Each run below is a few steps of one of 4 hidden systems, one row a step.
(in the rows, 128 means zero)
H, trace 1:
[[139 108 122 181 136 174 135 118 150 116  97 120 169 108  64 126  96 153
   98 118 146 117 129  95 111 163 145 175 126 128 159 115]
 [174  80 127 155 150 171 109 128 169 146 112 129 151  82  88 120  97 125
  126 113 126 125 144 110 125 156 113 158  81 170 150 105]
 [183  79 134 117 148 145  90 121 161 178 125 152 113  83 125 130 114 127
  129 132 111 135 137 146 136 130  99 129  65 179 130 107]
 [165 115 152  69 144 110  84 134 127 177 152 156  97 121 167 144 135 126
  133 146 106 141 131 149 144  87  90  99  81 148 103 129]
 [130 163 133  87 114  85 102 132  94 149 163 139  95 158 192 144 138 106
  135 146 105 126 122 153 130  75 115  89 128 120 102 146]
 [ 88 191 122 129 109  86 127 117  69 125 144 112  99 195 168 155 137 128
  108 147 131 132 121 136 104  95 149 113 177  80 124 167]
 [ 89 190 103 156 115 111 145 134  94 100 143  75 124 164 123 144 127 131
  111 137 149 143 124 102  81 120 175 145 199  67 146 158]
 [107 140 105 192 134 147 141 124 136 102 122  85 135 114  83 128 124 140
  107 145 154 132 111 104  66 149 175 171 167  94 167 113]
 [139  79 122 153 150 164 127 137 171 129 109 118 149  78  60 108 126 149
  128 142 149 123 123 113  94 165 132 175 115 130 151  82]
 [176  60 150 117 147 162 102 139 176 145 117 153 166  47 107 110 116 124
  153 128 123  98 130 126 129 142  90 138  61 163 124  74]]
F, trace 2:
[[107 124 124  92 145 102 146 171 146 102 155 109 103  79 188 112 196  78
  193 136 141 153 114 160 135 115 137  89 134 124  96  96]
 [145  68 133 100 179 151 119 168 175 125 141 117 116  37 140 103 178  92
  177 156 146 145 106 156 119 133 112 126 104 131 105  71]
 [166  70 122 138 164 165 104 141 181 139 126 118 132  49  82 112 134 119
  140 151 138 136 120 122  95 145 112 158  97 142 151  81]
 [164 109 117 182 137 174 129 121 146 125 108 107 139 125  49 136  79 156
   78 119 138 132 139  94 103 153 138 175 127 141 180 126]
 [125 175 116 196  80 121 146  88 112 102 115 108 133 185  89 135  86 160
   83  81 120 125 148  86 123 142 161 154 163 129 184 162]
 [ 83 191 114 164  93  95 168 104  79  94 121 113 128 199 155 132 123 144
  107  95 136 138 144 115 150 146 171 130 188 108 137 187]
 [ 82 163 127 109 110  87 146 142 107  98 153 112 116 133 191 115 180 117
  174 132 141 120 122 131 150 128 146  92 179  89  89 142]
 [ 98 127 122  90 144 107 134 170 135 120 165 111 112  74 186 118 188  82
  192 167 144 145 104 142 104 107 130 101 143  96  78  93]
 [153  79 118 108 177 156 105 171 149 150 153 110 112  42 131 106 169  96
  166 177 152 147 113 147  92 108 100 127 107 112  99  79]
 [177  91 100 148 177 185  91 146 159 147 142  91 113  72  84 127 118 112
  125 145 141 160 128 132  86 117 120 149 105 130 164  97]]
X, trace 3 (10 x 32):
[[ 77 191 140 152  69  98 133  86  89 129 114 152 152 196 147 149  87 161
  101 121 119 100 122  88 140 136 166 130 154 107 120 156]
 [ 84 171 123 179  87 119 169 109 121  79 112 110 148 164 121 130 112 145
  113  92 138 125 133  84 142 172 182 144 181 116 144 150]
 [ 82 129 109 188 120 109 202 136 159  71 103  92 140 106 126  95 166 127
  156  92 153 143 139 120 147 206 171 136 175 146 135 119]
 [113  96 125 146 141 122 176 151 169  67 132 105 132  51 165  93 197  89
  199  91 150 137 121 160 153 165 140 107 143 148 120  83]
 [114 104 127  94 154 110 140 179 150 110 151 118 116  70 180 116 185  75
  199 138 140 136 111 166 139 118 130  91 118 133  88  80]
 [109 142 144  73 121  87 100 143 113 164 153 153 114 108 194 134 156 109
  168 176 119 122 102 143 111  95 117 105 114 103  71 104]
 [ 96 169 164 100  93  99  85 115  85 148 148 157 127 162 165 155 109 135
  122 181 110  87  85 113  99  82 132 117 130  77  97 114]
 [ 82 183 147 152  78 109 123  95  92 129 121 145 154 178 125 133  90 158
  106 135 117  91 106  81 104 124 159 144 156  81 121 131]
 [ 82 148 130 179  90 121 162 114 140  92  99 126 177 133 106 127 108 140
  125 110 140 102 124  78 128 181 179 152 160 115 133 127]
 [ 90 114 130 175 109 112 189 132 188  73  97 121 152  93 120 104 152 118
  157  95 138 124 124 108 155 210 171 143 146 160 126 104]]
A, trace 4, 10 rows:
[[ 93 194 135 144  87  88 144  97  82 117 120 138 126 197 182 148 113 137
  117  96 118 128 147 118 174 133 161 107 162 127 126 189]
 [134 173 113 140 101  86 149 107 108 116 138 117  94 171 191 136 142 121
  135  67 120 162 174 136 189 134 138  93 147 167 131 186]
 [135 143  86 131 146  95 135 133 136 123 158  75  72 125 167 131 165  97
  150 103 133 202 155 154 143 113 140 102 135 159 147 143]
 [149 114  97 118 164 155 114 159 134 132 170  80  77  85 138 110 173 102
  154 143 148 188 130 149 114  94 117 116 151 106 129 111]
 [121 137 105 116 158 152 118 155 100 135 162  95 106 101 130 114 157 118
  138 169 159 164 108 126  82  75 120 136 161  62 113 107]
 [ 96 172 125 114 113 107 126 153  88 121 146 117 130 149 130 139 132 132
  122 170 137 116  96 116  76  83 146 132 174  58 113 116]
 [ 79 190 144 133  89  93 138  99  72 124 123 147 136 197 161 146 113 151
  112 132 122 109 120 112 140 118 161 119 163 100 110 160]
 [105 187 133 143  95  89 153  99  94 118 126 135 119 184 197 144 124 129
  127  84 117 130 157 129 187 142 144  95 157 140 118 195]
 [142 155 107 130 114  83 144 115 117 123 140 106  90 155 185 136 148 104
  138  82 120 171 169 142 176 125 137  90 137 173 131 176]
 [141 138  81 122 161 117 124 146 144 132 162  77  72 109 160 132 166 100
  152 123 141 202 153 150 137 107 135 105 139 143 147 129]]

Which system made each of these runs?
trace 5, 4 rows:
[[146 107 152 133 111 105 134 111 169 133 101 166 148 102 159 133 115 111
  152  93 104  96 146 133 171 176 121 116  71 203 118 122]
 [175  82 131 129 145 146  98 117 166 172 116 157 123  86 130 126 109 128
  136 116 115 133 149 141 162 144 100 129  67 191 130 115]
 [186  83 125 131 161 172  73 133 157 168 134 131 120  74  97 132 103 120
  120 159 122 129 117 127  85 106 101 151  76 143 147  90]
 [164  98 123 143 157 175  91 144 141 159 131 120 140 105  49 136  86 143
   90 179 130 112 107 111  53 109 119 172 105 101 154  85]]
 | A
trace 6 (4 x 32):
[[ 74 182 149 135  80 101 139 105  91 112 124 144 148 175 143 134 117 152
  116 130 125 103 108  91 136 126 167 131 171  92 109 141]
 [ 67 159 123 168  93 110 167 125 128  87 110 117 153 136 130 113 132 144
  138 113 141 120 121  89 141 172 181 144 182 104 125 129]
 [ 89 113 134 166 110 116 189 140 164  71 109 123 148  95 126  92 170 127
  165 103 143 111 115 116 137 191 163 140 167 137 116  91]
 [106 102 147 140 125 121 173 153 169  70 123 130 140  52 169  98 186  87
  199 106 138 118 107 143 159 167 141 108 132 144  93  77]]
 | X
trace 7 (4 x 32):
[[ 90 171  92 174 124 122 149 132 108 100 137  68 124 141 104 134 131 136
  107 133 155 149 122 105  65 127 174 158 189  73 162 142]
 [114 108 115 169 155 166 136 131 152 110 115  97 135  96  68 115 131 142
  113 157 154 129 102 113  74 157 161 175 147  95 159  97]
 [153  62 143 129 149 165 114 141 177 133 113 136 163  49  84 104 132 146
  147 140 137 109 115 113 114 153 115 159  93 137 134  69]
 [176  62 166 106 137 145  99 118 162 160 107 184 161  69 127 120 114 129
  149 128 111  87 125 135 141 143  80 129  52 174 114  87]]
 | H
trace 8 (4 x 32):
[[117 152 149 114 110 133  74 107  81 172 135 156 130 168  98 148  88 171
   79 190 113  92  97  97  74  91 122 158 136  62 128 139]
 [104 152 134 170  92 141 134  98 110 132 106 144 178 158  93 134  70 165
   91 123 121  90 130  75 103 152 143 167 132 108 145 137]
 [120 118 132 179  94 118 167 121 172  93  87 126 172 121  90 124 109 143
  122  90 124  95 137  97 136 199 159 151 133 169 154 121]
 [128 103 126 167 115 120 163 126 194  84 111 122 133  77 142 118 142  99
  166  70 121 133 144 123 179 199 153 116 111 196 143 120]]
 | X
trace 9:
[[168  58 132 110 164 167 107 153 189 130 134 128 119  39 107 108 149 106
  158 138 132 136 118 135 121 137 107 136  87 148 137  73]
 [152  74 137 108 156 168  84 157 164 158 134 135 149  47  99 118 131 121
  146 189 135 107  92 118  76 115 101 155  93 111 112  60]
 [132 106 159 110 131 153  98 135 118 155 125 163 161 114  83 131  96 157
  112 176 128  76  89 105  73 116 112 162 112  81 119  91]
 [106 147 149 140  90 125 122  90 104 154 102 175 178 167 110 141  69 170
   88 128 111  72 132  85 114 145 125 155 113 120 127 144]]
 | A
trace 10 (4 x 32):
[[135 143 131 101 114  89 135 128 129 139 139 151 112 140 189 133 135 113
  159  89 108 151 157 144 187 122 119  83 104 183 103 144]
 [147  88 162 105 114 109 133 123 166 124 112 184 134  94 167 122 132 109
  163 103  97 100 117 150 175 150 109 102  70 193  93  93]
 [158  63 177 105 126 134 113 119 159 143  97 188 173  70 139 119 119 129
  147 126 112  64 122 125 146 158  89 132  59 167  89  95]
 [141 101 160 136 121 148 116 108 123 165  94 182 183 125  94 136  76 161
  101 137 114  71 125 113 113 148 100 160  81 140 121 111]]
 | F
trace 11 (4 x 32):
[[ 72 162 106 171 107 112 191 130 119  71 117  91 143 154 136 114 151 135
  137  97 155 147 139 110 136 170 178 135 199 104 137 160]
 [ 87 117 117 165 126 111 195 152 153  72 118  96 136  97 130  90 192 127
  177 110 157 130 122 141 125 181 158 131 176 119 132  93]
 [101  97 137 133 145 125 159 159 165  88 138 116 136  46 162  95 190  89
  208 120 149 122 105 153 132 158 143 112 130 118 105  65]
 [ 97 107 149  90 136 125 122 164 154 126 150 146 136  61 181 114 165  94
  204 145 133 120  92 141 145 125 135 102 102 119  81  64]]
 | X
trace 12:
[[130 130 150 126 118 145 102 100 100 175 107 170 169 151  90 138  67 172
   81 152 115  81 115  98  93 123 106 167  99 101 129 130]
 [133 127 148 160  95 120 139  87 126 125  93 165 177 160  99 147  72 166
   90 101 110  74 136 105 124 165 132 156 103 161 147 146]
 [130 122 141 180  84  99 154  92 164  98  96 135 139 140 128 127 116 142
  127  70 106 101 151 115 163 193 146 133 120 188 159 143]
 [140 127 111 167 116  95 165 113 158  93 115 106 117 124 168 123 153 110
  156  50 129 150 174 152 190 171 138 106 132 197 150 159]]
 | X
trace 13:
[[122 188  94 148 125  96 117 106  91 129 163  85  63 174 184 152 140 103
  117 110 127 180 151 148 136  95 146  99 161 121 152 179]
 [117 179  81 154 141 121 125 132 105 114 170  61  63 146 163 137 150  97
  130 112 143 206 145 135 123  91 160 105 172 105 159 156]
 [115 164  87 141 135 126 141 148 108 102 175  66  78 129 144 118 164 106
  142 127 147 194 124 130 112  92 153 119 187  83 139 128]
 [ 94 163 107 124 126 115 141 158 106  98 165  87  95 124 151 113 177 113
  145 147 150 165 115 129 103 105 154 119 192  74 116 122]]
 | A
trace 14 (4 x 32):
[[159 139  89 162 142 121 140 131 148 106 144  70  80 119 142 132 153  97
  137  90 136 188 157 155 134 131 140 117 144 163 172 150]
 [137 102  89 150 171 152 136 158 148 111 153  71  86  74 129 100 186 103
  157 136 157 185 130 152 106 124 131 129 159 115 143 105]
 [106 111 110 124 151 130 143 161 129 120 145 101 119  77 127 101 179 116
  156 174 160 143 104 135  72 115 129 141 163  78 108  86]
 [ 75 155 141 102 105 103 119 147 123 126 144 134 145 116 139 121 147 129
  153 176 139 104  90 100  96 113 157 128 154  67  94  85]]
 | A
trace 15:
[[ 91 144 166 128  81  68 147 101 142 111  97 169 160 128 176 136 133 128
  146 108 111  78 133 106 166 178 145 123 124 148  95 144]
 [131 131 147 122  99  84 136 108 162 134 114 162 129 128 179 143 126 113
  158  90 102 114 149 133 191 167 135  90  90 194 109 136]
 [171  96 127 114 148 129 107 127 153 170 129 145 100 107 148 138 123 118
  137 119 115 156 152 152 167 128 102 116  77 187 119 130]
 [181  99 110 122 175 166  81 137 132 174 148 112  96  92 115 137 117 116
  124 146 131 160 130 153  95  84  96 133  87 134 147 105]]
 | A
trace 16 (4 x 32):
[[135 178  98 148 127 117 105 107  74 157 143  91  98 210 103 149  92 163
   73 129 130 159 153 121  87  88 136 142 162  99 176 184]
 [124 187 102 149 119 101 126 102  94 118 156  94  76 184 178 155 132 106
  110 106 124 173 151 147 144 104 145 103 164 127 148 190]
 [115 146 122 111 120  77 161 126 125 111 142 121  98 130 205 127 172 105
  167  83 125 163 155 159 188 132 134  80 137 165 105 147]
 [123  95 144 115 124 120 156 156 176  91 129 144 133  58 168 110 167  79
  196 106 125 126 109 149 178 152 127 100 100 174  93  71]]
 | F
